In the data rows, 128 means zero.
Here are some numbered points:
[115,141,184,80,115,115,184,72,106,193,63,98,98,98,193,193,106,132,132,
 98,80,115,98,115,115,193,98,106,132,132,124,80,98,106,106,141,98,141,
 63,72,80,106,158,98,80,80,98,98,115,141,72,89,193,124,106,80,89,
 150,89,80,115,63,141,141] 0
[98,106,98,141,106,158,72,132,175,63,80,63,89,89,150,106,80,89,106,
 98,80,63,132,80,63,63,132,124,98,89,72,193,72,72,80,72,150,98,
 158,106,141,106,63,72,150,80,63,72,63,63,80,63,158,80,89,72,89,
 63,72,89,98,89,141,141] 1
[115,141,141,158,193,167,150,80,158,184,184,115,141,175,158,132,132,193,193,
 184,158,167,184,167,158,184,175,193,175,150,175,158,150,193,184,150,184,193,
 150,184,89,167,175,175,175,175,193,158,175,175,158,175,167,150,150,124,150,
 175,193,158,158,167,141,175] 2
[193,115,158,106,63,106,167,150,115,124,89,158,98,132,175,175,132,98,98,
 141,106,158,63,98,141,175,106,72,63,175,184,89,106,167,89,141,141,63,
 124,132,175,89,158,106,115,98,63,124,150,98,132,150,167,89,158,141,63,
 72,63,72,98,106,63,89] 3
[72,72,63,98,106,63,63,63,63,141,80,63,72,72,63,80,63,141,72,
 80,98,80,124,106,98,63,89,63,124,98,63,141,63,132,89,89,106,106,
 132,106,63,63,150,63,72,141,72,98,63,63,89,89,63,89,115,63,80,
 89,141,63,175,98,63,106] 4
[193,184,115,175,158,175,106,132,98,175,141,175,141,150,158,124,158,175,158,
 158,150,150,150,132,158,132,175,184,193,158,150,150,124,184,167,89,132,175,
 63,193,106,175,175,193,115,193,193,184,167,175,167,184,124,167,175,193,167,
 158,184,167,175,193,184,132] 5
[115,63,63,132,72,72,63,98,175,63,115,72,158,72,106,72,158,63,63,
 63,89,141,141,80,132,80,72,98,115,89,98,63,89,98,63,115,80,106,
 80,63,167,167,132,63,89,72,80,132,89,89,124,63,63,98,63,89,124,
 72,106,115,72,106,132,132] 6
[175,141,175,175,150,193,124,141,175,158,167,106,124,141,141,150,193,175,150,
 141,175,158,193,175,184,132,158,175,167,115,115,158,124,193,167,175,167,167,
 132,184,124,184,184,193,193,158,158,175,132,184,132,184,167,184,167,150,158,
 193,193,175,132,175,158,193] 7
[132,63,106,72,63,63,72,89,80,80,98,124,63,63,80,72,115,150,72,
 80,124,124,63,72,80,80,72,72,72,141,72,132,80,98,80,72,106,63,
 89,89,193,98,80,72,63,132,175,106,63,158,106,72,80,80,63,63,63,
 63,63,124,72,132,132,98] 8
Which point above is nearest to each new point? Its number follows each.
[72,167,141,80,98,98,98,124,124,115,132,89,158,124,89,115,115,132,175,
 106,98,63,175,115,106,124,63,124,158,72,132,175,115,115,72,80,132,115,
 106,150,115,89,175,89,80,124,150,115,80,124,80,72,132,106,193,141,141,
 124,150,63,132,150,115,89] 4
[72,106,106,132,89,89,98,106,98,80,72,98,98,98,72,106,72,158,124,
 124,80,115,63,98,72,89,80,158,106,141,132,132,98,80,158,150,63,124,
 98,132,158,72,98,141,141,63,124,63,141,106,184,175,141,132,184,115,175,
 141,132,98,184,72,98,115] 4
[150,167,89,63,80,115,80,150,150,175,98,132,124,80,141,98,115,98,89,
 193,72,115,141,132,63,124,132,141,141,106,98,106,175,141,115,193,98,141,
 80,106,98,115,132,80,63,63,132,132,124,106,63,141,175,167,150,132,98,
 132,98,80,150,184,72,72] 0
[193,193,175,89,141,150,141,115,141,132,141,193,167,175,193,132,124,124,98,
 115,115,175,150,63,132,158,141,150,115,158,193,141,141,150,193,98,132,141,
 98,141,167,141,124,132,89,80,115,89,98,106,124,167,80,115,115,175,132,
 158,80,115,115,132,115,167] 3
[175,150,141,72,98,141,167,158,115,115,63,141,158,115,158,115,150,98,72,
 124,132,98,72,106,98,175,124,106,63,124,115,80,80,80,141,115,132,106,
 89,132,63,141,80,72,89,158,80,124,72,115,184,141,106,132,98,106,141,
 132,80,141,89,80,158,158] 0
[132,72,98,106,80,89,80,98,184,106,80,89,89,115,72,89,98,63,80,
 80,72,150,115,167,89,80,63,89,63,80,98,115,80,115,80,63,80,115,
 80,80,98,63,115,80,132,89,80,89,132,115,115,98,63,63,150,63,72,
 89,63,98,80,80,132,63] 6
[167,115,158,150,158,150,124,158,141,141,193,124,141,184,175,158,72,132,175,
 167,184,132,158,124,115,167,158,132,150,115,158,193,132,193,150,115,193,193,
 167,167,80,150,193,150,132,115,158,115,184,141,175,106,184,158,167,80,115,
 150,175,106,158,115,193,175] 2
[115,115,193,150,124,193,115,193,158,193,115,89,158,158,98,124,72,150,124,
 124,175,80,175,132,124,141,132,141,89,184,150,124,150,89,106,80,115,132,
 175,124,63,115,115,124,167,132,115,141,141,150,141,80,175,141,132,150,141,
 115,98,115,141,158,150,98] 0
[98,124,132,124,132,132,193,106,193,89,132,115,106,80,115,193,98,124,80,
 141,115,106,150,175,141,89,98,106,80,72,124,106,80,106,175,124,89,132,
 175,115,98,115,141,124,80,175,63,72,72,132,63,132,184,98,63,141,80,
 63,124,89,89,106,175,98] 0
[89,89,80,115,115,80,158,89,115,80,132,141,80,72,63,63,80,150,89,
 106,132,63,141,80,80,115,106,72,150,106,106,98,115,72,63,63,89,72,
 72,63,175,89,158,115,63,115,89,63,89,72,89,106,150,72,115,106,63,
 98,115,106,63,80,158,158] 8
[98,89,63,106,89,89,80,89,63,98,98,80,63,80,63,98,63,72,141,
 72,80,89,80,72,72,63,80,124,167,63,89,63,89,98,72,89,63,72,
 80,72,72,98,184,98,124,63,106,80,106,80,158,63,63,80,80,80,72,
 98,106,80,89,89,63,80] 4
[80,193,175,141,124,158,115,141,132,158,106,150,175,106,124,193,150,80,106,
 158,193,193,132,150,141,167,150,175,124,132,184,98,184,98,132,106,158,124,
 150,141,124,132,89,132,175,167,132,106,98,132,124,115,158,158,106,150,106,
 158,89,80,167,124,89,80] 3
[106,80,72,115,80,72,63,72,63,98,124,63,72,63,89,89,89,115,167,
 63,63,72,80,63,89,63,175,80,124,141,80,72,63,158,63,98,115,63,
 167,98,158,80,150,63,115,63,98,63,80,98,98,72,98,72,63,72,98,
 106,132,63,80,98,115,150] 4
[98,141,89,115,63,72,158,193,72,115,124,184,115,106,132,106,63,72,132,
 115,89,72,106,141,80,72,89,63,98,89,80,63,141,80,124,72,72,150,
 141,115,63,80,150,115,106,106,72,115,158,72,80,98,72,132,80,98,106,
 80,132,141,106,72,72,80] 4
[80,98,141,72,72,98,80,124,80,106,150,63,106,63,80,72,98,72,115,
 63,89,80,98,132,80,98,132,115,132,63,98,98,63,141,72,98,115,89,
 98,80,72,72,193,98,72,106,98,150,80,63,72,132,72,72,80,158,72,
 80,115,98,98,72,98,115] 4
[141,132,124,115,124,80,184,115,132,150,184,158,150,167,89,158,124,106,115,
 80,193,158,80,80,63,115,115,132,80,63,175,115,158,150,124,106,115,167,
 167,132,175,132,193,175,132,98,150,63,115,124,150,124,98,150,80,141,63,
 150,167,106,115,115,89,132] 3
